Rows are one point carried round by a steady rotation, each followed by how many steps it has turned.
The counts run from 0 to 535.
-2.08, +0.97, -0.39, -0.49, -1.10, -1.29, -0.51, -3.75, +2.63, -2.59, -0.39, +0.77, -3.70, -2.33 -> 119
-0.88, -0.21, -0.03, -3.28, +0.09, +1.15, +3.35, -0.63, -2.46, +3.48, +3.05, -0.51, +1.48, +1.69 -> 4
+2.66, +0.50, -2.12, +3.55, +3.79, +0.71, +0.43, +0.21, -1.15, -0.21, -3.45, +2.20, -1.32, -1.47 -> 97
-0.56, -0.40, -0.14, -0.92, +0.44, -0.28, +2.54, -0.66, -1.97, +4.46, +4.41, -2.41, +0.82, +0.25 -> 1
-0.24, -0.38, +0.85, -1.34, +0.36, +1.64, +0.37, -3.28, +2.73, -3.31, -0.01, +1.21, -3.45, -3.07 -> 116
+0.37, -1.60, -3.90, +0.79, +1.42, -0.54, +0.40, +0.33, -3.42, -1.92, -3.81, -0.58, +0.46, +0.72 -> 90
+2.42, +0.76, +1.64, +0.71, +2.16, +2.30, +0.97, -2.46, -2.97, +0.46, +1.67, +2.00, -2.73, -0.66 -> 494
+1.96, +2.24, -0.78, +0.98, +1.91, -0.43, -1.72, +2.36, -0.36, -0.19, -4.43, -2.83, +3.33, -1.02 -> 233
+0.04, -1.68, +1.23, +1.10, +1.70, -1.88, -0.02, +1.58, -2.84, -0.25, +3.62, +2.73, -0.98, +2.44 -> 347
-1.00, +0.88, -1.79, +2.77, +0.18, +0.02, +1.58, +1.97, +2.93, -0.82, +4.99, -1.14, -0.16, -0.80 -> 135
-1.26, +0.78, +0.64, +0.27, +1.18, -1.26, +1.33, +3.26, +4.68, +0.27, -1.17, -0.44, +3.64, -0.32 -> 61
+2.08, -1.00, +4.29, +2.59, +2.40, -2.16, -1.31, +1.25, -1.89, +0.91, +0.58, +0.71, -2.49, +0.09 -> 32
+0.77, -0.72, -2.96, +1.50, +2.47, +1.05, +0.45, +0.73, -2.03, -2.53, -3.70, +2.11, +1.47, +0.51 -> 93
+2.15, -0.95, +1.32, -3.10, +2.19, -1.53, -0.49, -0.60, -3.47, +1.84, +2.03, +1.25, -0.08, -2.38 -> 178
-1.04, +1.01, -2.44, +2.49, +0.49, -0.68, +0.87, +1.59, +3.06, -1.22, +4.60, -1.38, -0.81, -0.27 -> 134
+0.08, +3.01, +0.04, -0.01, +0.20, -0.31, -0.52, +2.64, -1.46, -0.70, -5.11, -1.86, +2.67, +0.35 -> 230
-1.73, +1.32, -0.86, +1.89, +4.00, -0.70, -0.50, -2.43, -0.69, +0.58, +2.12, +2.65, -0.17, +3.33 -> 339
+0.94, +1.15, -1.15, -1.26, +0.01, +1.76, +3.05, +0.20, -1.68, +1.68, +3.27, +1.24, +3.12, -3.38 -> 315
+0.04, +4.39, -1.74, +0.14, +1.53, +1.37, -0.73, +0.16, -4.10, -0.27, -0.37, +1.46, +2.73, +0.88 -> 162
+3.29, +0.49, +0.64, +0.37, +2.91, +3.06, +1.08, -1.25, -3.23, +0.02, +2.59, +2.12, -1.63, -0.56 -> 492
-0.78, -2.12, -3.11, +1.69, +3.54, -1.06, -0.02, -0.17, +3.21, -2.47, -0.43, +1.83, -1.07, +1.06 -> 269
-3.27, +1.22, +1.76, +0.67, -0.37, -4.35, -0.82, +0.69, +0.30, +0.30, +3.42, +2.46, +0.49, -0.93 -> 518
-3.93, -1.53, +2.00, -2.62, +1.42, -3.49, -1.24, -2.02, -0.33, -1.67, +1.12, +1.12, +0.62, +1.35 -> 192
-3.25, +0.39, +0.85, -1.02, -0.87, -4.25, -1.20, +2.35, +1.65, -1.57, -1.79, -2.33, +1.73, -1.22 -> 55
-0.10, +0.12, +0.10, -2.03, +0.51, -0.42, -1.13, +0.43, +1.88, -5.23, -2.21, +1.79, -0.77, -2.02 -> 437
+2.34, -2.86, +0.07, -1.37, +1.33, -0.01, +2.90, +1.27, -1.58, +1.88, -1.91, -0.62, +1.61, -3.87 -> 246
+4.20, -1.97, -0.20, +0.86, +2.35, -0.46, +0.35, +2.29, -0.84, +0.44, -2.48, +2.36, -3.19, -0.41 -> 421
+1.59, -3.04, +0.77, +2.33, +0.81, +0.89, +2.49, -0.64, -1.92, -1.81, -0.66, +2.50, -1.75, -3.61 -> 104
-0.54, +1.36, +3.21, -1.33, +1.15, -0.38, +1.46, +2.57, +2.81, +1.76, +4.62, +0.42, +0.38, +1.21 -> 526
-0.34, -0.52, -1.60, +0.95, +0.95, +3.30, +2.54, -1.96, +0.21, -0.53, -4.29, -2.92, -0.51, +2.47 -> 83
+1.19, +2.09, -1.34, -1.68, +0.11, +2.31, +3.04, -0.16, -0.45, +3.34, +2.26, +1.31, +1.78, -3.10 -> 317
-0.53, +0.87, +2.64, -1.42, +1.63, -0.75, +0.67, +3.32, +3.15, +0.96, +4.57, +0.32, +0.80, +0.68 -> 525
-1.40, -1.25, -1.35, +4.30, +0.61, -1.75, +1.64, +0.58, +1.78, -1.14, -0.03, +2.31, -3.40, +0.43 -> 274
+2.52, +0.43, +3.91, -0.92, +1.32, -0.08, -1.80, +0.64, -0.61, -0.37, +2.65, -0.21, -4.05, +1.88 -> 356
-1.60, +3.44, +3.23, +1.94, +0.86, -2.14, -1.94, +1.59, +1.16, +0.16, -0.35, -2.63, +1.76, -1.76 -> 375
-1.65, +0.40, -2.39, -1.07, +4.29, -0.33, -1.05, -2.53, -1.01, -0.20, +2.25, +1.95, +1.09, +3.33 -> 336
+0.24, -2.56, -2.00, +2.30, -0.55, -2.08, +1.59, +3.12, +0.17, -1.69, +1.39, +1.45, -3.12, +0.19 -> 278
-1.11, -2.44, -0.27, -0.09, -1.33, +0.24, +5.25, +2.31, +0.69, +2.26, -0.56, -2.60, +1.30, +0.15 -> 71
+0.06, +1.46, -0.96, -4.14, +1.43, +0.68, +1.59, -1.65, -2.00, +4.44, +0.65, +0.24, -0.54, +3.55 -> 8
+1.42, +0.21, +4.50, -3.85, -0.38, -2.25, -1.36, +2.08, +0.49, -0.12, -1.78, +0.45, -2.41, -1.48 -> 42
+1.97, -1.23, -0.56, -2.42, +0.66, +0.87, -0.09, -1.59, +1.47, -2.57, +0.39, +1.60, -3.26, -3.33 -> 113
+0.79, +0.38, +1.91, -0.33, +0.71, -1.74, +0.75, -0.88, -5.14, +2.56, +1.90, +2.11, +0.14, -2.83 -> 175
+2.04, -2.05, -0.38, +1.85, +2.12, -0.98, +1.52, +2.55, -1.49, +0.82, -3.26, +3.45, -1.56, +0.88 -> 418
-2.74, +0.77, +1.90, +0.54, +2.26, -2.47, -2.52, -2.15, +0.58, -2.74, +3.54, +0.59, +0.57, -1.44 -> 513
-1.40, -1.26, -3.96, -1.24, +1.99, -3.05, +0.47, -1.64, +1.71, -0.42, -2.96, +2.15, -1.25, +0.20 -> 264
-0.66, +4.62, -1.64, +2.63, +1.05, +2.14, +0.32, -0.33, +0.97, -2.55, +1.04, -0.65, +1.93, -2.88 -> 305
-2.90, -0.43, -2.26, -0.80, -1.37, -2.52, -0.68, -1.18, +1.16, -3.90, +1.54, +0.09, -1.45, -2.71 -> 123
-3.11, -3.55, -1.70, -1.63, +0.95, -1.22, +1.93, -3.37, +0.23, -1.36, -2.84, +0.88, -0.86, -0.46 -> 260
+0.98, +0.88, -0.65, +0.09, -2.15, +2.23, +0.41, +0.18, +0.75, -4.28, +1.29, -2.68, -3.91, -0.27 -> 290
-0.60, +1.05, -2.51, +0.82, -2.23, -1.53, +2.29, +3.18, +2.73, -0.13, +0.99, +1.31, +0.20, -3.73 -> 452
+0.10, +1.37, +2.09, -1.09, -0.41, -1.19, +2.04, +3.14, +1.34, +4.30, -0.37, -0.30, +2.49, -1.20 -> 385
+1.82, +1.07, +1.73, +0.46, +0.68, +1.39, +0.63, -3.70, -3.51, +1.05, +1.79, +1.62, -3.92, -1.65 -> 496
+0.78, -2.02, +1.40, -0.58, -1.88, -1.54, +0.28, -0.78, -0.50, -2.91, -3.56, +0.08, -4.49, -2.44 -> 431
+4.08, -1.99, +0.00, +1.31, +1.63, -1.20, +0.91, +2.11, -1.10, +1.20, -2.79, +2.50, -2.77, +0.17 -> 420
+0.57, -1.09, +1.48, +0.76, +1.26, -1.35, +0.54, +1.72, -3.35, -0.20, +3.28, +3.69, -1.38, +2.51 -> 348
-0.78, +0.78, -4.72, -2.97, -1.70, +1.96, +2.43, -0.10, -0.47, -1.29, +0.62, -1.88, +0.82, +1.42 -> 469
+1.88, +0.32, +4.25, +2.80, +3.01, -2.24, -1.71, +0.39, -1.17, +1.14, -0.08, +1.83, -2.28, +0.33 -> 31
-1.74, +0.11, +2.07, -2.88, -2.06, -0.81, +1.79, +1.13, +0.06, +1.28, +2.61, -3.66, -0.70, +2.51 -> 534
-2.27, +1.15, +1.84, -0.24, +2.95, -2.62, -3.14, -2.55, +0.73, -2.40, +3.00, +0.10, -0.40, -0.96 -> 512
